(in the rows, 128 means zero)
The same turns and mirrors carry the whole set onto itself, and each row onto the other rows of its family. Which rows share a family with each named row? Give them in list order.
These 16 rows form 4 families of 4 rows each.
Z_132: [119 140 104 131 127 132 115 114 151 134 169 139 117 124 123 131 148  76
 115 155]
Z_324: [106 154 120 145 147 131 129 121 124 148 174 134 122 119 107 124 170 102
 115 135]
Z_501: [136 133 102 132 132 147 132 105 130 134  78 121 112 142 143 110  89 154
 166 121]
Z_540: [136 120 123 139 116 132 141  72 101 135  82 134 142 124 134 129 130 166
 124 121]
Z_802: [127 123 123 130 136 150 111  96 119 153 101 145 149 149 136 117  80 135
 168 129]
Z_339: [127 110 142 127 125 106 153 149 127 123 165 109  90 125 100 118 149 105
 128 127]
Z_460: [129  94 140 135 109 132 133 112 107 124  92 130 166 140 117 128 108 161
 136 111]
Z_86: [141 106 125 148 117 133 127  91 106 115  89 142 148 126 133 143 127 171
 144 139]
Z_888: [103 145 112 134 128 143 106 130 131 161 186 123 110 116 137 123 147 102
 135 140]
Z_4: [139 129  96 149 144 142 127  97 131 146 105 128 121 150 123 119  88 163
 177 134]
Z_860: [134 125 118 112 135 121 145 162 150 120 169 113 108 139 134 107 157 107
 127 116]
Z_39: [119 157 122 145 130 138 127 123 148 134 172 148 121 118 121 146 161  95
 111 135]
Z_879: [137 121 120 146 137 140 116  91 112 124  85 119 116 161 144 105  88 133
 165 121]
Z_372: [115 106 125 126 108 125 133 156 124 132 173 100 109 125 130 126 163 115
 118 103]
Z_179: [133 137 149 126 129 113 149 152 141 122 170 117  89 136 124 112 143 103
 126 108]
Z_721: [153 103 117 146 110 123 138  77 109 131  97 119 154 151 128 118 128 162
 119 114]

The rest of the family of Z_39: Z_501, Z_540, Z_179
The rest of the family of Z_339: Z_132, Z_4, Z_721
The rest of the family of Z_460: Z_802, Z_888, Z_372

The same turns and mirrors carry the whole set onto itself, and each row onto the other rows of its family. Which rows share a family with each named row? Give them in list order.
These 40 rows form 5 families of 8 rows each.
Z_172: [132 111 137 145 174 169 103 119  75 132 107 108 109 138 112 134 183]
Z_669: [121 112 149 161 142 143  97  99  77 146 116 114  84 132 145 128 182]
Z_489: [116 147  94 137 149 162  89 123  95 173 122 131  94 161 123  85 170]
Z_508: [108  94 179 177 121 193 121 146 105 148  98 132 154 125 158 135 149]
Z_362: [ 94 147 133 196 140 180  90 107 125 163 106 158 118 111 142 113 146]
Z_390: [151 122 139 108 139 174 116 108 101 158 118 144 134 126 142  87 145]
Z_666: [109 147  94 160 136 185 124 136 107 162 124 125  97 167 124  71 160]
Z_656: [101  95 176 182 149 168  98 126 112 153 104 131 129 109 166 143 162]
Z_321: [131 121 135 166 151 148  93 139  95 147 137 117  99 142 102 133 188]
Z_193: [ 98 146 146 181 141 176  90  84  91 179  92 143 111 141 131 130 135]
Z_270: [124 146  97 133 121 186 109 143  91 166 118 129 118 177 115  79 156]
Z_565: [ 94 123 147 157 112 192 108 167 115 161  95 153 144 150 166  79 125]
Z_279: [110 130 104 173 121 165 113 136  92 169 131 107 109 141  99  73 157]
Z_590: [ 88 106 181 146 136 176 104 156  99 161  99 130 137 120 145 157 149]
Z_60: [131 118 125 157 158 163  99 103  87 161 126 106 102 137 116 143 192]
Z_463: [ 97 146 125 182 151 166 117  90  82 178 107 143 137 120 117 104 146]
Z_137: [ 73 119 135 206 130 180  92 161 101 162 104 118 114 161 140 136 176]
Z_831: [125 136 143 118 109 169 115 102  96 163 112 157 139 106 133 108 152]
Z_915: [137 101 131 130 133 178 105 187 104 148 109  95 115 147 148 109 173]
Z_572: [114  95 180 152 134 171  86 135  94 156  96 136 150 119 157 150 157]
Z_956: [ 79 130 123 198 151 197  79 159 121 167  99 128 122 164 132 109 171]
Z_266: [ 86 122 151 177 125 162  80 166 124 153 107 120 107 174 120 136 165]
Z_115: [137 126 132 113 137 176  99 118  90 144 122 159 138 115 151 113 126]
Z_66: [ 77 123 146 195 132 187 101 149 107 162 104  89 106 165 127 109 182]
Z_985: [ 83 138 141 162  96 194  98 147 122 174 119 140 135 142 164  87 125]
Z_484: [ 72 130 122 186 148 167 111  96 100 169  90 141 137 147 122 134 146]
Z_748: [ 88 143 143 181 137 179 104  83  99 175 113 165 131 138 136 111 145]
Z_180: [ 93 122 140 146 118 207 116 131 105 174  85 145 149 143 180  89 131]
Z_387: [ 99 107 129 195 161 185  93 168 104 158 110 104 109 179 150 113 169]
Z_21: [127 143  97 162 136 187  96 110  98 146 127 121 106 159 132  63 159]
Z_632: [145 113 149 115 119 157 128 109  79 154 123 132 124 122 149 109 147]
Z_258: [126  94 149 130 119 188  93 177 120 140 113 119 110 165 164 116 172]
Z_752: [117 102 130 127 130 188 110 182 108 129 135 108 132 139 147  90 172]
Z_978: [152 112 150 127 122 188  99 176  99 152 131 121 112 138 160  86 173]
Z_181: [135 124 125 134 145 197 124 102  74 161 116 135 139 109 160  85 149]
Z_252: [ 87 112 133 156 105 204 112 140 111 182  98 149 115 160 149  71 129]
Z_307: [128  98 142 114 128 181 115 162  73 152 117  99 127 174 139 106 167]
Z_149: [110 112 171 137 148 194  91 133 108 146  94 147 139 141 182 146 157]
Z_624: [136 129 141 159 164 150  96 130  91 140 124 113 134 126 134 149 190]
Z_675: [ 96 134 122 150 127 214 108 170 121 169 108 142 161 151 139  91 131]

The rest of the family of Z_656: Z_321, Z_270, Z_463, Z_956, Z_180, Z_632, Z_258
The rest of the family of Z_279: Z_669, Z_362, Z_266, Z_181, Z_307, Z_149, Z_675
The rest of the family of Z_66: Z_172, Z_193, Z_590, Z_115, Z_985, Z_21, Z_752
The rest of the family of Z_831: Z_489, Z_508, Z_484, Z_387, Z_978, Z_252, Z_624

The same turns and mirrors carry the whole set onto itself, and each row onto the other rows of its family. Which rows share a family with each named row? Give them in list order.
These 15 rows form 5 families of 3 rows each.
Z_545: [117 115 116 140 130 127  76 111 151 164 103 121 119 109 130 166  93 167
 106]
Z_938: [107 116  93 125 140 145  86  81 161 181  88 110  90 104 118 179 130 150
 116]
Z_549: [105 114  99 118 149 155  97  67 158 185 127 145  99 114 115 106 141 145
 106]
Z_61: [ 94  82 109  87 134  98 106 157 123 178 115 133 112 112  92 138 126 162
 151]
Z_449: [138 136 100 136 143 161  72  97 154 156 149 125 119 119  91 119 144 138
  99]
Z_902: [113 118  91 103 156 128  81 174 126 143 157 128 103 105  89 142 134 174
 159]
Z_287: [103 126  88 134 120 121  83  91 149 159 117 128 139  99 107 102 136 148
  99]
Z_402: [130 110  72  83  94 140 124 147 168 178 100 123 111 108  96 128 104 136
 119]
Z_996: [109 123  91 134 163 124 114 176 144 194 154 144  60 116 107 138 163 158
 117]
Z_91: [120 129  44  80 123 168 124 130 176 174 120 127  78  95 105 128 124 144
 136]
Z_496: [117 139  87 142 156 157  67 102 159 150 127 118  91  97 130 170 115 172
 121]
Z_485: [ 89 114  82 129 143  98 122 167 140 204 122 137  71 106 105 135 169 154
 117]
Z_192: [113 119  97 141 138  99 108 191 137 188 138 133  89 115  96 139 157 151
 108]
Z_293: [100  99  86  78 163 141 104 138 134 181 129 126  72 111  80 156 164 154
 164]
Z_785: [142 130  71  95 119 164 110 162 169 157 145 135 100 108 111 121  89 155
 124]

The rest of the family of Z_402: Z_91, Z_785
The rest of the family of Z_938: Z_545, Z_496
The rest of the family of Z_485: Z_996, Z_192
The rest of the family of Z_287: Z_549, Z_449

The same turns and mirrors carry the whole set onto itself, and each row onto the other rows of its family. Which rows share a family with each named row? Give them in list order.
These 28 rows form 7 families of 4 rows each.
Z_409: [146 113  99 108 121 108 111 106 127]
Z_909: [125 113 148 138 147 118 139 178 115]
Z_88: [153 113 107 109 142 104 106 111 135]
Z_995: [106 139 162 143 136 130 153 122 149]
Z_797: [126 114 139 128 126 128 158 177 114]
Z_75: [138 152 112 133 108 139  82 137 125]
Z_513: [100 145 152 141 139 133 159 123 128]
Z_493: [107 154 147 131 145 140 158 120 134]
Z_452: [106 145 153 136 139 134 160 115 121]
Z_242: [145 114 106 104 119 114 113  99 123]
Z_194: [152 117 100 101 119 114 124 107 136]
Z_983: [153 111 115 118 116  99 104 106 124]
Z_789: [121 124 135 123 149 136 156 177 128]
Z_48: [105 154 153 141 147 123 153 121 138]
Z_355: [138 134 126 143 100 128  78 141 139]
Z_175: [151 148 104 134 103 135  94 137 148]
Z_248: [131 119 150 132 146 125 151 178 124]
Z_568: [157 107 112 110 119 114 100 113 118]
Z_593: [135 118 142 137 143 130 149 177 108]
Z_454: [ 97 136 166 137 143 130 144 125 123]
Z_51: [145 141 121 131 106 134  78 139 145]
Z_322: [120 122 135 129 147 118 163 173 132]
Z_562: [139 135 120 134  98 146  82 139 135]
Z_908: [136 149 105 131 109 127  86 131 152]
Z_340: [141 138 117 134 109 130  79 148 150]
Z_830: [142 111 106 101 123 101 113 110 142]
Z_736: [108 140 168 144 135 142 150 129 121]
Z_378: [129 122 145 137 146 122 146 184 130]

The rest of the family of Z_452: Z_242, Z_340, Z_378
The rest of the family of Z_454: Z_983, Z_789, Z_175
The rest of the family of Z_909: Z_493, Z_194, Z_355
The rest of the family of Z_908: Z_568, Z_322, Z_736

The same turns and mirrors carry the whole set onto itself, and each row onto the other rows of its family. Which rows share a family with each named row? Give them in list order.
These 28 rows form 7 families of 4 rows each.
Z_238: [153  98 175 115  86 144 184  85 137 119 119  56 119 116 104 102 155 120
 104  78 154 126 140 141 118 121 182 104]
Z_42: [138  77 128  96 110 193 142 116 150 103 141 142 104 104 143 111 120 125
 111 107 161 101  89  98 147 108 162 133]
Z_456: [178 110 171 119  91 130 152 131 172 141  87 122 162 125 101  97 149 156
 108 108 151 148  83 132 120 120 160 171]
Z_917: [152 122 157 111 107 191 144  78 117 140 101 129 150 120 111 101 169 108
 108  57 154 143 107 145 130 124 152 163]
Z_235: [132 111 150 123  98 183 128  83 134 104 120  96 103 106 141 127 150  96
 115  84 159 121 104 122 112 114 157 136]
Z_330: [156 114 173 127  80 117 145 128 169 123  87  88 144 121 120 115 148 141
 123 101 159 139  99 128 114 111 181 161]
Z_166: [170 108 184 112 126 166 171  89 146 117 100 151 160  84  81  78 153 112
  74  81 172 149  90 144 144 148 166 123]
Z_499: [187  72 127 120  97 115 146 103 118 114 126 145 140 137 101  75 138 154
  74 124 172 117 105 141 178 131 122 141]
Z_858: [160 124 131  85 131 136 165 100 141 115  99 132 169 123 106  88 168 148
  82  92 152 127 161 130 156 156 127 156]
Z_337: [156  90 136  86 119 199 158 112 134 138 122 175 152 118 115  84 140 136
 104  79 157 123  94 124 165 118 159 160]
Z_8: [139 117 186 123 115 147 160  86 135  98  99 102 131  84 114  99 155  90
 103  71 177 134 116 139 140 138 196 107]
Z_651: [181  90 177 101  95 163 200  90 144 142 115 106 162 117  69  76 156 142
  77  78 156 142 121 151 128 129 160 128]
Z_599: [174 106 143 124 133 164 127 110 144 124 159  90  89 124 133 122 138 133
 131  92 170  84 111 109 156 125 166 116]
Z_218: [161  79 147 108 103 155 182 111 153 113 144  83  84 123 118  95 130 143
 108 115 133 103 120 110 143 123 173  81]
Z_839: [179 102 150 117 102 132 150 148 176 139 101 135 135 133 115  95 135 169
 118 127 137 130  77 112 142 120 163 154]
Z_57: [176  98 156 110 144 172 163 114 154 114 121 168 119  95 102  73 133 128
  87 113 146 124  79 115 169 150 160  96]
Z_734: [157  88 143 136  77  95 135  85 108  93 116  86 123 130 122 101 148 124
  90 105 187 116 128 146 153 122 146 134]
Z_594: [190  71 149  93 113 173 195 115 159 135 140 132 127 122  83  71 131 164
  82 115 136 118 102 122 153 130 150 105]
Z_814: [162 115 172 119 114 156 138  89 133 128 137  73 139 112 115 123 158 117
 121  53 199 107 130 140 139 120 183 145]
Z_538: [151  97 115  74 133 137 165 120 160  92 121 142 148 113 120  92 140 156
  82 119 159 104 151 105 166 146 134 141]
Z_310: [192 100 170 106 121 176 150  95 149 142 140 124 174 105  82 104 149 139
  87  68 204 118 104 144 140 125 152 165]
Z_357: [167  74 122 127  93 103 136 106 117  95 134 114 106 136 127  91 131 144
  93 130 170 101 114 126 175 125 140 121]
Z_49: [178  88 148 128  81 107 144  84 108 113 109 117 157 131  95  85 156 135
  71  99 187 131 118 160 155 130 130 152]
Z_998: [203  91 142 107 140 185 139 114 158 137 162 140 126 117 100 103 129 155
  98 106 174  96  85 114 158 131 135 135]
Z_925: [146 105 159 122 133 151 152 110 144  95 120 121  89  94 133  95 137 107
 114 102 151 111 103 110 164 141 190  80]
Z_851: [150 134 138 104 119 130 148  83 143  93 101  90 141 113 119 111 171 124
  85  98 155 126 163 126 124 154 123 143]
Z_806: [155 105 156 122  93 119 143 146 172 121 100 100 116 130 135 110 135 153
 134 120 145 122  93 108 134 112 183 142]
Z_81: [140 107 123  92 121 129 150 103 161  72 122 100 122 105 135 117 143 135
  85 124 161 106 154 101 134 143 131 129]

The rest of the family of Z_538: Z_858, Z_851, Z_81
The rest of the family of Z_49: Z_499, Z_734, Z_357
The rest of the family of Z_218: Z_238, Z_651, Z_594
The rest of the family of Z_330: Z_456, Z_839, Z_806
The rest of the family of Z_599: Z_814, Z_310, Z_998

The same turns and mirrors carry the whole set onto itself, and each row onto the other rows of its family. Which rows share a family with each named row? Give them in list order.
These 21 rows form 7 families of 3 rows each.
Z_40: [ 93 132 114 163 148 147 140 140 144]
Z_414: [ 90 151 119 168 150 146 127 109 141]
Z_816: [122 163 165 158 125 102 103 120 165]
Z_153: [ 91 131 122 144 144 135  91 118 143]
Z_173: [111 135 113 175 134 142 126 145 164]
Z_100: [107 129 160 175 118  79 142 123 159]
Z_207: [135 161 161 151 149  72 117 116 157]
Z_19: [115 135 109 160 149 150 127 153 128]
Z_295: [135 157 149 151 128  85 117 130 178]
Z_150: [126 161 151 153 124  89 156 127 172]
Z_497: [120 114 135 136 159  77 150 121 109]
Z_991: [123 134 122 147 153  78 136  99  98]
Z_793: [119 180 157 159 147  91 109 149 147]
Z_615: [120 136 162 169 137  85 108 116 172]
Z_424: [107 112 106 151 142 141 116 141 148]
Z_85: [126 133 139 150 137  78 154 114  96]
Z_139: [104 146 109 186 124 126 130 154 124]
Z_219: [109 125 115 135 145 101 149 108  96]
Z_350: [139 124 116 142 169  85 136 149 116]
Z_487: [147 147 101 141 153  89 133 111 111]
Z_69: [104 152 130 132 122  85 132 121  93]

The rest of the family of Z_350: Z_153, Z_100
The rest of the family of Z_424: Z_497, Z_615
The rest of the family of Z_295: Z_40, Z_991
The rest of the family of Z_793: Z_139, Z_69

